In the rows, 128 means zero.
Each path is a new rotation, seen through one point. The rows after it are directions, each followed by how far the rotation turns it, in degrees per step (0 if it stays put).
Each turn is a multiple of 5 degrees from 10 to 175, or 0.
Each row of a path follows its step; steps can be skipped.

step 0: [132 125 134 124 125 124 122 129 125 125 122 132 131 129 135 124 138 116
 123 117 124 123 131 118 130 118 129 128 129 119 132 125 122 130 128 126
 130]
step 1: [145 127 129 133 128 119 132 131 123 131 125 124 134 121 132 127 128 133
 134 119 130 132 131 122 129 125 133 125 129 124 136 125 124 132 121 122
 122]
step 2: [133 129 123 124 134 126 131 132 123 141 117 117 126 125 128 133 129 130
 124 120 124 137 130 133 134 128 129 132 129 123 132 121 136 130 134 123
 128]
step 3: [134 125 125 133 131 132 121 131 124 136 127 125 123 133 127 117 129 121
 118 123 137 131 134 131 136 123 120 128 137 129 131 126 130 131 136 129
 130]
step 4: [138 117 129 134 127 122 123 126 127 120 125 133 116 131 131 127 120 129
 129 122 141 130 122 125 135 131 128 132 130 133 130 132 134 130 133 124
 127]
step 5: [132 126 137 121 132 121 125 131 121 128 119 136 118 126 133 135 126 124
 122 122 122 122 124 124 132 132 126 130 127 121 129 136 137 127 130 133
 126]
step 6: [135 129 140 130 134 122 124 131 117 128 127 130 137 137 130 129 132 128
 123 120 126 124 127 125 131 128 126 126 130 122 135 128 119 134 123 135
 134]
step 7: [133 124 128 134 124 116 124 129 125 127 122 124 138 129 125 134 128 128
 129 120 127 134 126 120 127 123 133 131 130 119 130 121 127 133 132 116
 134]
step 8: [133 128 125 124 126 126 126 139 120 136 124 127 130 117 127 125 121 128
 125 120 126 133 138 126 127 128 126 122 138 119 128 122 135 127 132 122
 123]
step 9: [133 120 128 123 133 134 129 132 122 127 124 122 123 132 131 122 124 131
 123 121 137 137 134 135 134 134 127 134 136 128 131 119 127 138 129 130
 125]
step 10: [131 120 126 128 125 130 128 126 129 124 122 133 118 133 129 125 130 118
 123 120 134 130 124 127 136 118 130 140 127 121 129 130 134 137 133 127
 125]
Speeds:
[130 130 124 131 130 128 130 128 126 128 127 123 133 128 127 129 127 129
 128 129 126 126 128 127 129 126 129 127 129 127 129 126 130 125 129 129
 129]
65

step 0: [124 119 133 130 118 126 131 132 133 127 119 134 122 130 133 133 136 123
 128 130 126 123 126 134 117 114 134 135 131 130 128 133 126 137 126 127
 131]
step 1: [120 119 125 125 137 126 140 128 122 129 131 138 126 129 129 137 120 133
 128 125 128 118 132 134 129 131 136 122 135 135 124 122 125 123 127 129
 127]
step 2: [129 126 129 129 136 130 138 131 128 126 132 126 129 142 118 129 134 121
 127 118 126 136 127 117 124 122 124 133 138 133 125 129 128 127 138 129
 123]
step 3: [127 123 132 125 131 130 132 129 136 128 133 127 130 118 129 124 125 130
 127 125 129 130 126 126 145 124 133 136 135 110 131 127 124 124 134 130
 122]
step 4: [132 126 129 130 129 143 125 123 125 132 117 123 122 132 133 131 132 114
 126 129 130 134 134 137 133 120 126 123 130 124 132 131 122 132 122 128
 121]
step 5: [124 116 123 125 122 128 125 127 124 137 137 141 120 129 129 128 130 130
 134 132 136 128 119 133 121 129 130 136 131 127 131 129 124 133 119 126
 121]
step 6: [134 129 127 124 130 130 134 126 124 127 127 144 123 129 126 135 130 123
 118 129 129 127 136 123 122 131 130 124 139 129 125 122 119 133 133 124
 141]
step 7: [133 123 130 125 133 121 126 121 138 133 133 127 130 128 113 135 119 126
 123 126 123 128 128 124 128 116 132 138 134 135 124 124 131 128 131 129
 122]
step 8: [136 126 132 119 137 127 129 127 130 118 125 126 135 124 132 122 123 123
 135 123 137 129 133 133 135 129 124 128 136 127 122 134 118 127 134 121
 118]
step 9: [123 131 136 132 131 129 124 130 130 130 130 127 127 132 136 127 133 116
 117 123 134 129 117 140 132 122 128 138 127 129 134 127 126 138 126 126
 124]
step 10: [121 121 126 125 130 132 134 125 124 131 133 132 116 132 137 123 121 134
 122 133 128 127 125 130 125 124 131 119 126 120 118 125 120 131 121 116
 125]
Speeds:
[127 127 128 131 130 126 130 129 125 127 130 132 128 129 130 128 131 128
 127 127 129 129 126 132 126 130 129 126 126 130 129 127 129 129 126 127
 126]
85
[125 129 127 128 123 130 128 125 129 129 130 126 126 129 132 129 129 130
 129 129 131 128 130 129 125 127 128 128 130 129 129 126 128 129 126 126
 130]
70
